In the data rows, 128 means zero.
Each row of this table is followed by its label. One hidden rule gives the labels. It looks at one to three of the table's principal directions, none of them among the few with the most spread.
[ 96 101 106 140 131 112 126 156 148 142  98 119 144 172 100 150  90 109 129 135 139 115 133 136 165 110 127 147 112 139 107 128 146  73 149 131 173 140 100 108 104 124 126  98 134 138 135 129 120 101  94 113  96 121 105 146] 2
[139  60 144 132 130 136 132 160 104 152  82 126 137 165 106 135 147 116 127 157 130 158  73 140 147  76 153 105 151 179 147 161 185 113 107 122  91 141 134  79 138 119 118 155 126  96 115 145 155 191 140 133  89 108 150 193] 2
[127 127 124 142 107 107 116 148  98 139 122 143 130 127 122 145 127  90 129 108 169 118 133 121 156 116 133 127 152 135 149 143 131 119 140 106 110 144 120 118 140 104 139 124 140 125 115 123 114 105 144 149 132 126 130 147] 2
[111 122 166 128  67 107 125 164  96 123  96 107 110 108 119 138 153 118 162  90 213  92 192 126 154 145 156  97 142 153 182 170 144 119 139  83  64 169 135 107 163 132 149  95 137 154 108 118  98 105 119 188 124 118 123 141] 3
[133 182 108 149 123  98 102  88 120 115 198 141 127  57 133 148 140 101 106 114 116 145 189 112 102 172 145 136 105  77 129 108  79 148 137 110 139 122 109 156 118 112 119 113 143 134 128 121  82  68 109 125 176 175  98  91] 2
[183 161 119 127 124 131 125  71 124 108 172 175 134  70 127 133 150 114  60 120  92 142 103 118 115 172 124 138 130  99 136 101  82 191 108 124 138  86 168 182 127 103 123 157 117  88 124 113 110 131 176 137 232 143 115 101] 3
[132 181 105 138 139 121 108 114 121 108 191 168 124  77 154 124 125 126 115 113 118 123 133 119 105 144 123 136 125  88 133 102  76 157 139 129 142 116 130 165 129 127 147 130 148 134 128 119 124  86 153 117 170 152 139  95] 3
[125 126 130 118 164 140 136 116 150 138 113  87 124 174 129 116 113 150 169 148 107 133 125 129 121 125  98 136 113 133  90 117 151 119 117 150 141 124 107 123 125 131 101 144 112 137 139 144 144 142 105 113  74 115 125 125] 1
[128  97 108 128  86 137 144 150 107 128 118 188 129 142 149 110 116 104  85 106 159 136 101 132 176  77 144 146 165 152 159 130 109 142 127 121  95 148 131 121 123 129 152 122 144 119 129 106 146 139 160 144 138 136 144 159] 1
[141 125 113 139  73  94 128 129  98 109 139 159 125  83  98 169 127  69  92  91 153  98 127 120 160 138 138 114 154 143 144 136 109 142 152  96 124 140 127 158 138  87 140 101 149 110 117  83  84  99 154 148 185 131  98 145] 3
[138 200 123 136 153 123 112  96 135 112 191 125 112  78 153 117 132 160 141 122 102 125 161 111  87 179 109 129 111  79 128 101  80 154 137 132 146 109 133 165 132 135 130 126 134 152 127 134 120  92 128 122 146 148 131  81] 1
[129 170 150 114 158 139 121 121 140 122 143 108 109 120 157  98 143 189 175 139 123 125 133 129  89 155 101 120 116 106 133 126 118 147 118 137 127 114 146 130 143 152 125 151 120 151 125 160 147 133 134 121 120 124 157  96] 3
[150 188 154 108 157 143 135 113 140 116 154 122 115 145 171  77 116 191 166 132 120 119 122 109 104 185  59 145 135 109 138 102  95 165 114 171 104 113 166 174 167 143 140 143 112 160 111 137 162 131 156 149 120 104 163 107] 2
[106  57 105 147  56 119 145 158 126 132  80 137 153 160  91 154 100  63  84 102 180 121 164 131 208  84 174 149 127 187 150 133 153  96 134  84  88 187 103 104 132 121 150  69 142 124 121  91 108 124 103 178  91 121  87 184] 3
[143 124 116 144 139 113 122 118 116 140 144 133 135 105 112 151 132 101 100 144  97 147  94 128 109 123 127 123 135 118 116 132 132 126 139 121 160 113 123 132 116 109 115 147 133 103 128 124 119 136 140  99 153 132 122 139] 3
[110 129 148  87 155 163 145 150 137 136  80 142 109 202 167  78 114 175 186 118 150  88  88 139 152 106  89 132 159 133 105 130 138 129 124 194 139 110 146 117 117 131 129 166 105 142 146 140 174 136 158 120 112 108 173 108] 1
[118 164 118 125 134 125 132  94 153 121 150 123 123 115 146 115 123 149 125 123 116 127 160 129 106 155 116 150  95  87  99 106 100 136 139 126 172 111 109 141 102 141 117 126 121 154 153 129 112  90  99 102 153 154 102  79] 2
[174 141 132 148 110 121 131 108 110 114 171 179  99  67 139 134 188 148  92 111 130 156 123 114 137 126 173 105 119 128 178 127 101 163 111  69  95 117 136 127 138 122 134 142 122 112 110 151 113 152 172 160 173 164 135 123] 1
[110 177 135 122 140 119 123 150 140 121 153 126 109 124 165  95 109 191 167 134 127 109 132 125 103 166  82 129 139  97 142 131  87 125 157 158 156 124 147 140 127 159 139 110 144 180 125 140 149  99 123 104 116 125 160 111] 3
[ 93 138 125 124 108 128 135 170 127 122 113 143 118 149 161 100 118 162 159  98 190 100 146 131 149  99 135 136 135 133 153 141 112 105 149 110 113 153 107  96 130 166 157  96 146 175 134 143 142 105 119 136  91 134 152 124] 1
[162 141 115 143 158 146 132  88 142 124 165 154 119  82 139 129 177 162  89 136  85 164  98 128  92 104 166 120  89 104 121 111 120 147 111  80 155  89 116 116 107 146 120 166 113 105 143 166 131 163 148 104 161 164 131  91] 3
[126 189 141 100 142 139 128 102 137 109 144 114 118 137 157  89 102 166 169 119 119  97 147 120 110 193  66 142 145 101 112 104  85 164 131 192 135 112 158 170 138 123 123 127 125 158 128 116 138  96 130 129 138 118 138  91] 2
[102 113 100 137 113 121 129 152 128 135 134 166 147 128 139 129 105 105  82 129 129 138 112 137 131  95 143 151 139 112 129 131 108 102 153 134 158 133 116 117  95 145 149 104 148 132 142 113 133 110 118  94 146 146 131 135] 2
[ 75 123 122 114 170 142 138 154 148 140 108 117 127 177 154  92  89 170 158 151 107 118 106 150 108 106 108 142 124 106  80 124 128  86 161 194 200 115 106 105  75 161 125 129 136 165 165 130 163 107  87  54  95 135 144 111] 3
[179 190 114 149 131 123 126  56 144  98 218 144 120  28 139 141 175 144  79 111  82 151 162  99  73 176 155 123  79  82 133  92  80 177 121  69 128 102 119 180 135 143 127 126 119 125 130 129  94 121 135 139 187 170  99  73] 2
[172 190 163 118 181 142 124  96 136 126 156  99 113 127 153  91 136 191 164 149  98 134 119 108  87 201  64 132 120 100 136 105 113 171 105 156 117  94 172 176 164 136 122 171 103 142 109 149 153 141 154 147 129 101 155 103] 1
[152 113 146 132 132 136 138 126 131 138 111 121 127 148 117 128 135 137 121 138 123 138 117 119 146 137 122 128 129 148 143 126 147 127 110 126 107 124 150 131 146 119 131 136 106 117 110 135 137 161 143 159 117 108 131 148] 3
[158 136 111 155 119  96 124  89 137 119 166 120 131  79  86 174 132  94  88 132  89 140 146 113 123 169 133 125  98 121 117 109 118 137 135  96 156 121 119 168 128  97 110 114 127 108 118 109  82 115 121 132 162 138  77 130] 3
[138 171 125 141 126 124 109 110 107 114 183 152 110  54 152 130 167 142 119 119 124 146 141 126  90 131 154 110 127  95 154 127  91 157 126  94 120 116 133 120 132 129 138 137 142 126 121 149 116 120 149 121 170 165 145  95] 3
[126 106 177 129  98 113 129 173 102 133 104 101 116 144 118 134 143 130 177 126 173 119 153 115 148 138 130  96 153 176 179 163 163 109 120 125  41 172 151 111 189 119 148 101 124 142  80 132 131 155 137 190  77  94 152 179] 2
[133  69 123 113 161 166 140 114 164 150  73 101 172 217 109 110  96 108 116 166 102 157 102 141 149 104 114 172  99 161  89 102 184 129  79 162 116 131 130 128 127 134 104 166  98  98 139 125 164 172 110 138  78  91 114 158] 2
[149 138 131 134 147 112 131 116 140 128 141 114 133 133 108 147 120 120 133 136 105 121 113 111 120 156  98 129 113 130 106 113 139 122 132 133 141 119 124 166 147 109 124 131 113 123 116 120 118 129 137 132 128 107 113 133] 2
[132 129 140 126 154 137 131 130 125 138 106 101 130 186 123 112  99 145 161 141 124 123 125 120 150 149  90 139 138 144 120 115 140 123 123 168 119 130 135 131 142 111 122 129 122 144 119 128 150 124 114 143  75 102 129 149] 2
[175 144 164 117 142 141 133  85 117 132 145 120 137 138 137 103 132 120 121 146 101 162 128 106 117 183  91 147 140 131 140 101 124 179  80 175  62 118 178 176 174  97 121 164  96 105  94 116 141 163 162 179 145 106 138 140] 1
[140 137 132 131 128 129 126  91 118 126 129 110 131 106 127 119 153 133 123 129 128 146 148 135 106 143 146 128 105 116 123 126 130 158 118  97 125 121 113 115 119 133 102 156 130 130 145 133 114 118 104 124 143 147 104 112] 3
[ 92 193 142 122 164 108 106  97 141 121 178  72 114  94 143 123 115 141 182 144  99 131 210 125  62 196 102 134  90  66  87 109 101 120 140 176 164 119 111 154 115 129 107 119 129 165 134 129  98  68  73  93 134 154 111  68] 1
[ 74 126 137 117 117 116 130 201 108 135 109 150 125 151 163 104 112 138 163 106 182  90 124 134 128  97 135 119 164 120 140 164 123  78 177 161 130 149 110 104 112 165 160  99 153 173 141 117 147  92 117 105 108 131 168 133] 1
[ 91 100 154 104 125 136 136 198 117 140  77 141 114 193 145 109 111 140 190 116 168  81 101 132 165  94 114 106 180 161 133 159 156  92 145 190 108 149 145 106 137 124 150 120 126 144 119 123 164 135 152 136  84  98 179 155] 2
[111  86 123 129  99 118 127 134 117 133  94 105 146 166  93 145  94  75 130 133 145 133 156 133 175 125 127 143 139 170 125 128 149 118 117 145  97 165 122 117 139  92 115 102 138 118 113 104 114 122 101 154  92 113  99 175] 1
[166 116 103 140 140 131 124  79 140 126 140 127 155  98  87 167 139  79  71 135  87 148 105 126 117 125 145 138  99 129 101 105 143 147 104  92 148 105 122 153 125 105 109 155 114  70 131 121 103 153 144 128 170 127  91 122] 1
[122 153 148 116 127 128 134 126 129 122 131 110 118 135 146 106 122 156 161 124 132 112 145 121 113 160 100 126 137 121 127 128 117 135 137 152 119 131 138 138 141 134 130 119 126 157 125 124 134 117 121 132 116 120 136 117] 2
[114  91 155  95 190 164 118 120 147 152  80  85 145 188 120 117 137 131 171 176  95 150 107 154 101 110 124 124 108 131  73 133 194 121  81 191 134 107 136 101 114 125  89 193  92  95 146 155 157 168 110  99 104 110 141 118] 2
[125 135 135 117 130 145 136 111 151 119 135 131 121 114 146 114 152 157 123 125 124 138 149 134 109 126 150 130  97 112 123 122 122 135 112 117 127 117 125 122 116 157 127 132 111 133 143 145 127 139 118 125 144 149 126  91] 2
[ 99  81 137 126  95 110 134 176 108 143  88 124 121 173 113 137  98  99 157 133 152 117 120 135 178 104 114 118 176 177 140 155 152  98 142 162 107 167 137 102 139  93 129 104 141 129 103 112 135 139 134 138  84 105 142 190] 3
[138 139 127 140 136 125 128  93 137 127 140  95 126 119 110 140 125 126 122 139 109 145 160 124 122 154 121 139  96 121 115 106 129 133 117 110 137 123 118 136 132 114 116 125 119 129 126 130 108 121 104 134 124 133  94 116] 3
[142 161 125 147 121 108 122 109 116 126 156 118 128 115 127 128 113 129 121 128 122 136 155 111 127 176 102 141 133 113 142 114  98 141 142 124 127 132 132 148 140 112 128 107 140 151 115 117 115  95 112 139 126 131 110 135] 2
[189 147 119 153 127 116 111  95 116 118 176 159 148  50 105 158 165 104  52 132  97 157 100 113 101 159 152 122 119 111 163 120 106 164 113  79 121 101 160 164 145 121 134 145 130  82 105 129 107 149 170 147 204 134 121 130] 1
[100 107 147 112 131 145 134 185 127 132  80 116 127 178 134 110 113 161 171 127 164  95 110 137 147 104 120 116 153 157 145 152 152  94 135 150 110 144 142  98 142 153 153 109 133 149 122 140 163 144 128 136  75  95 165 149] 1
[139 184 133 116 149 119 110  79 141 116 169 101 126  94 129 131 123 131 142 140  88 131 157 120  84 200  86 135 120  86 104 108  96 158 119 163 151 102 151 171 133 106 103 136 119 125 121 128 106 106 124 116 168 132 116  87] 2
Which label does each new row get?
[134 115 159 118 105 132 126 178  89 128  94 152 122 149 135 105 126 135 141 115 181 104 107 127 170 134 121 114 182 160 191 154 127 139 124 149  69 144 180 127 161 126 158 128 140 131  99 117 154 136 168 177 127  97 170 170] -> 1
[181 198 126 150 136 115 119  69 115 106 217 154 127  32 144 130 165 146  71 128  82 161 128 104  63 191 129 127 114  71 150 103  65 180 129  97 135  90 147 175 137 130 135 136 132 125 119 129 107 117 148 121 211 162 120  90] -> 2
[117 117 130 118 125 147 146 159 133 130 111 177 119 155 158  95 124 175 107 128 135 125  84 139 149 102 129 135 150 125 146 134 106 116 140 152 150 112 149 106  99 153 152 123 127 143 139 139 163 139 144 107 143 136 161 127] -> 3
[139 117 138 140 141 127 135 122 138 130 127 109 127 133 110 139 136 144 124 143 110 141 134 122 127 138 137 122 101 137 126 121 145 112 123 116 129 126 123 125 132 130 126 120 116 131 122 137 125 142 110 135 109 125 112 136] -> 3
[113 111 112 123 137 133 127 140 133 143 107 148 137 152 137 123 126 114 129 125 140 124 102 141 136  86 136 138 129 125 107 135 144 117 132 129 152 124 109 108 103 133 120 157 126 117 149 135 138 125 136 105 131 132 137 123] -> 2
[135 149 168 108 134 139 137 143 123 124 124 136 118 147 162  89 139 165 167 114 154 109 133 113 126 152 113 124 142 132 152 130 124 139 117 164  75 131 156 146 161 144 146 138 111 149 110 131 152 138 155 170 118 111 167 123] -> 1
[121 116 116 139  77 112 144 158 120 112 129 156 120 118 136 124 129 140 111 100 173 117 136 125 156 105 152 125 133 151 168 142 108 119 152  78 103 160 106 114 134 158 153  80 154 159 128 119 124 119 119 144 112 139 124 152] -> 2
[148 117 139 136 125 133 131 129 126 124 142 138 133 108 122 139 150 127 103 134 113 145 120 118 117 126 151 115 124 137 148 129 135 129 115 116  97 129 142 135 147 134 144 121 119 113 112 129 131 160 143 147 134 126 135 140] -> 2
[132 124 111 141 125 120 123 102 141 131 137 116 140 123 113 143 125 103 111 131 117 145 158 125 132 136 139 143 100 123 113 114 132 131 121 109 135 134 106 133 119 121 109 125 126 123 134 124 107 113 102 132 124 140  93 125] -> 2
[170 110 106 128 149 161 137  67 168 120 128 127 148 129 104 133 139 126  75 144  82 164 118 132 135 124 147 154  76 138 106  87 137 163  73 101 133 103 130 143 120 129 101 160  99  81 138 142 126 173 132 144 142 132  94 114] -> 1
[121 176 135 110 167 140 125  74 154 119 167  93 114 112 156 104 134 163 169 145  79 144 162 128  67 162 103 134  96  87  81 100 110 154 113 167 149 107 118 144 118 132  95 153 112 142 143 144 126 122 106  95 127 151 125  72] -> 2
[111 101 132 127 126 128 119 129 123 140 116 106 136 130 120 137 137 101 132 145 133 157 151 142 119 107 152 128 116 132 123 142 154 117 110 122 110 142 112 100 122 129 112 137 128 116 131 137 120 138 102 122 115 136 121 136] -> 1
[170 122 164 126 157 157 131 112 132 123 136 122 120 102 128 114 177 178 120 159  88 159  95 129  93 140 145  99 111 140 156 126 146 160  86 120  94 105 177 130 155 146 129 170 105 102 107 157 155 201 163 148 138 116 157 131] -> 3
[116  87 127 134 131 135 134 157 126 145  87 112 138 163 111 136 124 126 133 137 132 123 108 136 141  92 145 115 136 153 122 149 168  95 141 122 135 139 113  92 117 138 127 122 132 129 139 129 143 143 106 117  83 114 128 156] -> 2
[118  88 111 110 144 160 134 130 157 136  95 137 150 164 129 125 131 111 108 132 132 138 108 147 135  70 154 148  99 132  97 125 162 118  99 118 135 121 104 113 104 158 124 155 108 102 163 137 143 151 120 114 126 128 123 113] -> 1
[155 126 160 112 128 131 113 117 116 125 108  94 128 129  97 147 141 110 157 138 131 117 127 126 129 165 100 106 143 152 137 138 158 158  93 136  85 127 173 147 177  88 117 152 110  96  99 127 120 153 156 167 138  86 129 142] -> 3
[122  90 101 143 124 131 134 154 138 133 114 153 132 132 109 152 123 119  94 129 116 121  88 137 150  79 155 117 130 145 123 136 143  99 148 106 166 127 116 110 102 134 139 114 137 112 140 125 135 143 134 105 122 129 126 145] -> 3
[115 130 144 152  48  74 128 192  84 119 129 146 102  80 109 167 133 111 127  84 189  76 155 111 165 150 145  81 185 148 197 180 107  90 194  92 110 165 143 124 148 114 171  44 163 160  94  97  90  91 137 161 143 124 130 166] -> 3
[ 86 134 112 113 140 137 131 161 139 135 100 126 124 192 152 105  84 148 175 116 155  91 125 135 152 102  93 146 148 126 103 128 125  99 154 165 158 137 105 110 110 139 135 111 138 166 150 130 153  94 109 103  77 118 144 120] -> 2
[123 134 117 137 113 125 120 116 137 111 156 148 142  82 127 140 144 116  91 119 122 136 158 128 109 134 170 129 100 110 134 118 109 132 127 106 126 130 124 135 120 145 141 107 135 126 133 120 108 111 115 129 163 155 111 107] -> 2
[148 127  99 155 103 123 132 120 118 120 160 174 131  87 128 138 132 109  68 113 121 141 112 120 140 108 153 135 131 130 153 113 100 145 137  85 127 131 127 138 127 124 149 118 145 114 121 113 122 131 157 137 156 146 123 139] -> 3
[123 172 134 130 104 115 123 128 129 109 162 137 116  84 154 114 140 150 140 100 152 107 172 116 109 162 132 122 121 105 154 128  92 145 146 109 111 140 131 149 142 154 146 105 140 163 124 121 115  93 127 146 144 142 133 102] -> 2
[130 147 132 108 151 133 122 112 133 118 124 105 128 135 120 127 114 129 161 133 110  99 110 134 107 154  85 122 131 123  92 118 134 151 128 159 151 113 139 158 137 111 114 152 125 123 136 114 131 117 136 109 139 105 124 111] -> 3
[117 145 126 132 105 105 122 105 139 117 149 112 117  82 115 145 132 115 126 120 122 122 184 129 118 167 139 123 105 111 121 125 110 134 138 117 148 133 123 144 116 119 111 109 132 134 128 115  86  97 105 128 158 149  94 105] -> 3
